In the rows, zero is written as 128.
One hidden turn or mirror swaps the rows below in pairs. Which row is each named row swapped with?
The rows were stretched afterwards, more along some directions than others.
J_259: [ 94 106 133 117 100 138  97 133 122 118 159 129 118 113 153 124 128 144
 114 135  73 141 140 147 145 122 124  84 151 107]
J_628: [127 122 105 127 131 124  99 117 154  95 147 126  94  85 177 149 111 151
 123 133  59 166  97 124 128 126 108 117 138 123]
J_709: [124  93 121 134 155 142 158 136 110 134 118 164  88 132 124 137 110 131
 136 111 127  85 194 134 102 124  81 147 157 142]
J_429: [110 151 123  97 115 133 139 131 138 122 160 112 124 137 179 124 113 138
 130 114 103 125 122 121 105 116 105 133 145 145]
J_807: [154 118 107 104 140 155 163 142 141 140 124 110  98 113 127 147 120 129
 139 100 124 141 180 128  89 129  94 172 119  85]
J_49: [131 115 134 140 166 154  99 152 134 112 178 111  78 120 147 158 111 134
 148 121  54 165 170 160 148 113 123 146 124 118]
J_184: [126 144 133  98 108 142 123  94 156 104 140 115 160 131 148 124 133 101
 127 127 138 126  94 146 128 123 125 126 131 107]
J_153: [121 104 132 127 166 138 120 154 143 126 176  95  61 130 143 168 106 132
 144 127  64 153 172 153 127 123 114 147 131 120]
J_782: [161 141  76  86 115 150 173 132 165  95 139 147 118 119 148 162 140 104
 142 103 129 100 139 119 104 136  84 164 160 133]
J_952: [125 151 126 113 123 116 117 131 137 123 146 108 131 143 172 129 107 131
 139 114 120 143 116 133 105 125 112 131 137 142]
J_310: [152 127  88 136 114 133 131 131 119 116 149 109 138 116 133 129 129 125
 130 127 127 132 110 108 103 150  89 110 133 111]
J_359: [139 121 132 132 168 138 119 156 139 131 182  99  79 119 137 176 101 133
 142 127  75 160 177 149 128 114 114 150 113 113]
J_888: [148 101 106 132 147 134 124 182 127 134 156 129 105  95 150 163 109 128
 166 140 130 147 173 150  91 137 104 195 162 124]
J_139: [155 136  63  90 109 162 172 121 150  87 139 153 117 107 157 160 145 102
 128  94 109  97 134 115 107 130  80 160 163 129]
J_759: [179 147 106 152 135 126 171 125 110 112  77 124 115 142 100 154 119 135
 116 107 135 155 166 100  84 137  98 118 154  92]
J_723: [161 124  90 137 143 140 121 169 129 128 144 128 115  81 154 160 113 133
 149 132 121 146 165 126  76 126 107 184 166 121]
J_712: [142 111 119 134 154 129 136 165 132 117 171 107  75 105 142 151 107 135
 141 118  61 162 165 144 112 133 103 138 123 110]
J_848: [136 152 104 108 121 121 128 124 139 123 146 119 140 129 184 124 120 132
 130 103 124 131 128 117  95 126  93 133 131 128]
J_614: [158 126  60 103 119 154 184 140 149  87 143 159 109 112 144 157 139 109
 144 104 120 102 152 117 101 137  84 166 158 133]
J_282: [114 114 118 122  94 157  95 143 124 113 174 142 117  94 167 126 134 149
 123 130  70 125 150 146 142 118 115  93 157 111]
J_885: [173 139 110 154 153 133 153 118 119 109  87 124 108 143 107 165 121 132
 121 106 130 154 168 110 103 144  97 124 154 103]
J_431: [124 117 103 133 138 130  91 127 124 104 113 140 130 150 141 132 125 135
 140 127 124 154 152 148 143 120 151 177 142  88]
J_897: [151 134  71  99 116 143 175 128 154  86 143 155 109 118 151 154 138 104
 144 104 115 108 125 118 113 130  84 151 146 149]
J_494: [170 145 118 148 140 132 155 109 124 112  81 105 110 155 101 169 114 128
 118 108 129 153 169 100  88 149 101 125 158 100]
J_107: [150 116 101 128 147 134 130 161 138 125 146 132 100  82 143 155 117 125
 152 140 124 142 164 134  78 135 111 194 157 124]
J_587: [118  97 125 151 166 151 149 152 112 137 133 165  78 123 117 143 101 133
 136 124 115  93 200 131 120 113  88 131 144 133]
J_813: [157 133  60  90 112 160 169 126 153  87 145 154 113  92 160 144 150 101
 126 103 100 106 124 118 120 127  79 149 152 138]
J_481: [122 122 121 133 147 121  74 105 164 108 160 103  93  86 173 162 105 142
 119 132  59 171  95 130 138 128 119 128 143 120]
J_72: [105  89 130 143 153 151 154 121 111 131 125 159  89 131 109 130 110 132
 123 118 105 100 176 125 120 129  88 131 140 136]
J_133: [125 110 110 114 162 149 123 154 129 115 156 149  80 162 161 150 117 127
 164 106  89 104 188 138 111 129  80 195 156 123]
J_576: [144 125  94 146 147 117 135 116 115 106 107 101 129 135 122 147 126 130
 127 126 134 152 122  98  91 148 113 126 122  95]
J_551: [147  96 120 142 152 151 147 154 109 149 138 144  99 124 116 149 108 129
 126 116 129  89 190 138 110 121  73 130 145 140]
J_413: [151 104 110 113 136 149 136 143 155 129 125 113  98 108 131 153 129 142
 144 104 120 147 163 129 101 160  91 171 132  78]
J_536: [123 121 119 135 114 162 103 129 154 119 151  97 136 109 157 134 121 132
 126 116 106 139 135 150 143 122 100 133 134  92]
J_338: [153 127  94 142 122 130 129 130  98 118 130 119 138 110 120 128 126 128
 129 128 136 140 125 114 101 141 103 100 120 105]
J_316: [144 124  89 122 133 143 106 152 124 110 178 106 101 107 141 159  98 131
 148 139  84 142 163 131 134 129  98 123 134 114]
J_170: [159 139 120 124 142 138 165 116 121 112  96 115 106 175 108 179 114 136
 119 122 138 144 181 109  85 153  97 142 169 102]
J_502: [100 131 140 103  85 149 111 127 140 112 175 128 123 131 161 122 136 132
 119 134  80 123 144 154 140 132 114  90 156  98]
J_205: [111 120 108 113  74 143 112 142 129 109 159 153 122  90 157  97 137 145
 109 133  78 126 135 140 133 121 110  85 150 114]
J_911: [135 118 114 148 135 148  97 157 114 144 171  97 120 105 154 130 126 139
 153 120  90 166 154 145 162 112 115 155 131 124]
J_365: [167 131  56 112 115 152 167 150 143  90 145 149 108  95 152 144 137 109
 146  99 103 112 133 114 116 130  91 166 146 138]
J_625: [113 105 128 138 161 144 163 123 127 137 128 146  93 146 120 121 120 124
 128 103 120  90 160 126 111 121  81 114 141 141]
J_428: [151 110 118 162 167 134 115 158 127 136 154 104  64 128 128 176 105 142
 150 120  73 168 195 144 119 126 111 145 121 108]
J_386: [156 132 104 124 173 146 135 135 115 103 131 128 104 143 127 160 119 106
 156 115 121 132 179 144  95 148 107 193 148 115]
J_42: [143 128  93 137 130 141  78 151 122 132 166 107 129 106 159 131 128 131
 156 127 105 155 138 152 161 116 126 179 135 129]
J_355: [130 145 119 156 156 111 145 169 132 127 128  98 106 121 126 127  95 144
 150 141 117 137 146 125 107 123 113 136 145 130]
J_402: [150 126  79 153 127 142 110 166 113 112 164 109  89  93 132 147 106 132
 148 135  82 142 182 126 133 127 102 125 144 106]
J_442: [135 132  92 134 129 123 113 129 111 109 134 112 133 126 137 128 117 130
 130 123 135 134 106 111 106 136 118 130 130 112]
J_75: [148 122 105 145 141 140  90 151 126 144 162  94 124  97 141 142 121 139
 158 136  98 165 151 137 150 127 115 175 128 125]
J_973: [131 108  90 132 127 127 103 166 120 125 153 137 131 110 180 128 141 152
 177 123 118 142 148 150 137 121 123 138 149 108]
J_884: [103 103 141 111 101 139  93 134 127 118 180 143 118 117 160 130 134 146
 124 130  83 137 157 153 138 136 117 103 154 106]
J_622: [173 143  91 132 156 159 125 138 114 111 138 143  86 111 132 163 111 115
 146  95 108 147 183 121  99 142  85 196 136 128]
J_496: [147 124 111 116 136 125 156 156 132 115 138 123 106 154 137 146 108 104
 152 105 130 107 151 157  91 143  92 152 146 133]
J_546: [148 122 106 147 140 136  89 157 123 148 163  96 127  92 154 138 126 137
 158 131 114 155 149 150 147 122 125 182 132 125]
J_140: [167 137 116 144 147 142 171 117 123 102  94 116 100 157 102 161 112 126
 120 107 121 154 174 104  97 142  90 133 150 100]
J_313: [133 149 122 145 145 106 140 165 136 137 126  94 105 101 136 131  96 149
 153 133 112 142 142 128  99 117 121 143 141 122]
J_234: [134 119 130 146 153 141 126 160 142 122 172 103  71 116 140 155 111 138
 142 129  60 165 177 138 127 132 102 130 127 101]
J_437: [140 110  99 135 145 141 139 148 135 136 116 118 103 105 126 145 124 136
 142 105 119 157 185 120  96 154  97 176 121  74]
J_76: [128 144 102 165 157 109 124 149 140 123 123  89 104 104 137 164  88 144
 149 129 116 136 151 111  90 126 123 158 157 120]
J_314: [153 105  91 120 124 139 146 181 123 126 148 142 112  73 151 141 136 114
 151 136 130 112 170 142  78 133  92 174 179 133]
J_871: [117 145 128 105 128 124 126 133 128 131 151 107 133 140 169 125 108 130
 138 121 127 139 120 133 104 115 115 128 132 143]
J_726: [125 151 117 111 119 124 123 124 134 128 153 113 130 113 182 115 119 134
 124 113 111 130 113 122 104 115 104 104 134 142]
J_953: [113  97  96 146 143 130 115 164 103 119 158 147 111 109 162 110 129 158
 173 137 102 145 165 148 155 115 121 122 126 114]
J_556: [180 153  95 151 132 131 153 127 108 107  78 120 110 131 107 153 122 137
 119 109 133 162 174 108  91 135 106 134 160  98]
J_981: [151 121 116 105 148 130 154 154 138 121 135 124 117 164 144 154 107 109
 161 103 140 103 154 161  93 133  94 169 150 136]
J_366: [151 121  92 117 151 138 159 129 148 125 107 108 110 120 121 150 121 128
 141 101 128 150 160 115 104 137  96 179 106  80]
J_468: [106 118 143 106  95 153 102 135 138 112 186 126 119 117 174 122 135 140
 115 130  80 132 143 156 145 114 122  88 151 105]
J_312: [141  99  82 123 134 128 127 170 111 114 162 144 113  98 168 114 131 152
 167 136 102 148 142 140 141 119  91 128 129 115]
J_967: [154 121  70 108 123 149 173 137 157  94 144 147 107 109 139 162 135 101
 139 107 118 110 138 121 113 135  85 158 152 140]
J_155: [156 135  69  92 110 148 175 128 165  95 147 143 117 119 153 169 144  99
 132  98 117 104 127 118 105 135  79 164 167 143]
J_128: [152 117 108 108 142 154 154 146 149 148 112 110 121 127 118 159 123 141
 152 110 138 141 184 132  92 135  98 181 138  87]
J_354: [128  87 124 150 155 147 124 148 123 132 141 164  88 117 143 121 113 132
 136 107 102 100 177 146 125 122  92 143 155 138]
J_198: [144 106 103 109 141 136 129 133 163 128 124 125 109 127 145 161 134 135
 138  98 124 149 167 117  92 159  96 190 136  79]
J_919: [152 130  80 101 119 152 152 134 154  94 155 138 118  95 158 151 144  94
 134  90 107 118 111 121 124 124  91 150 150 143]
J_602: [101 108 125 129 108 137 104 134 115 118 164 141 119 124 150 132 120 150
 125 144  85 133 170 144 143 112 136 102 147  95]
J_812: [157 130  94 116 134 142 146 137 146 133 114 106 126 142 123 157 114 137
 141 111 129 137 171 121 100 149  98 166 119  65]
J_917: [143 146 120 103  92 165 117  92 156 112 155 126 136 108 147 134 125 116
 115 120 127 132 104 131 138 126  96 134 123 124]
J_882: [177 144 102 141 137 132 159 122 111 107  86 118 116 160 108 163 121 134
 116 101 134 158 169 102  90 138  98 124 160 104]
J_79: [176 142 103 138 136 126 159 122 111 111  75 126 109 152 107 162 122 136
 114 105 138 151 169 103  78 144 101 128 165  96]
J_520: [122 125 102 133 144 126 107 118 133 107 110 129 137 162 137 131 127 126
 137 118 131 143 146 139 139 130 139 174 145  85]
J_142: [132 121 109 134 137 138  85 146 124 140 165  96 126 108 152 133 128 129
 155 126 108 157 131 148 148 125 126 181 138 132]
J_325: [129 114 130 138 159 142 115 160 131 120 177 110  81 128 139 173 113 133
 147 126  59 157 181 146 132 138 109 151 138 109]
J_856: [124  90 132 129 147 151 142 145 115 146 140 153  88 124 128 125 110 137
 136 122 123  86 175 143 115 109  88 139 137 148]
J_867: [121 145 123 113 125 115 129 141 120 125 147 124 135 131 171 109 114 136
 141 120 124 135 128 123 105 122 111 124 128 138]
J_321: [166 146 108 157 121 129 165 128 104 112  80 130 115 141 113 142 118 142
 111 118 129 152 174 102  91 144 103 108 163  91]
J_605: [159 122 101 146 143 138  87 148 129 147 160 101 132 103 147 145 121 134
 156 124 111 148 152 141 148 119 106 190 131 132]

Swapped with J_128: J_625
Swapped with J_79: J_967
Swapped with J_807: J_72
Swapped with J_49: J_502
Swapped with J_848: J_605
Swapped with J_602: J_712
Swapped with J_365: J_321
Swapped with J_310: J_723
Swapped with J_481: J_316
Swapped with J_386: J_184
Swapped with J_494: J_813

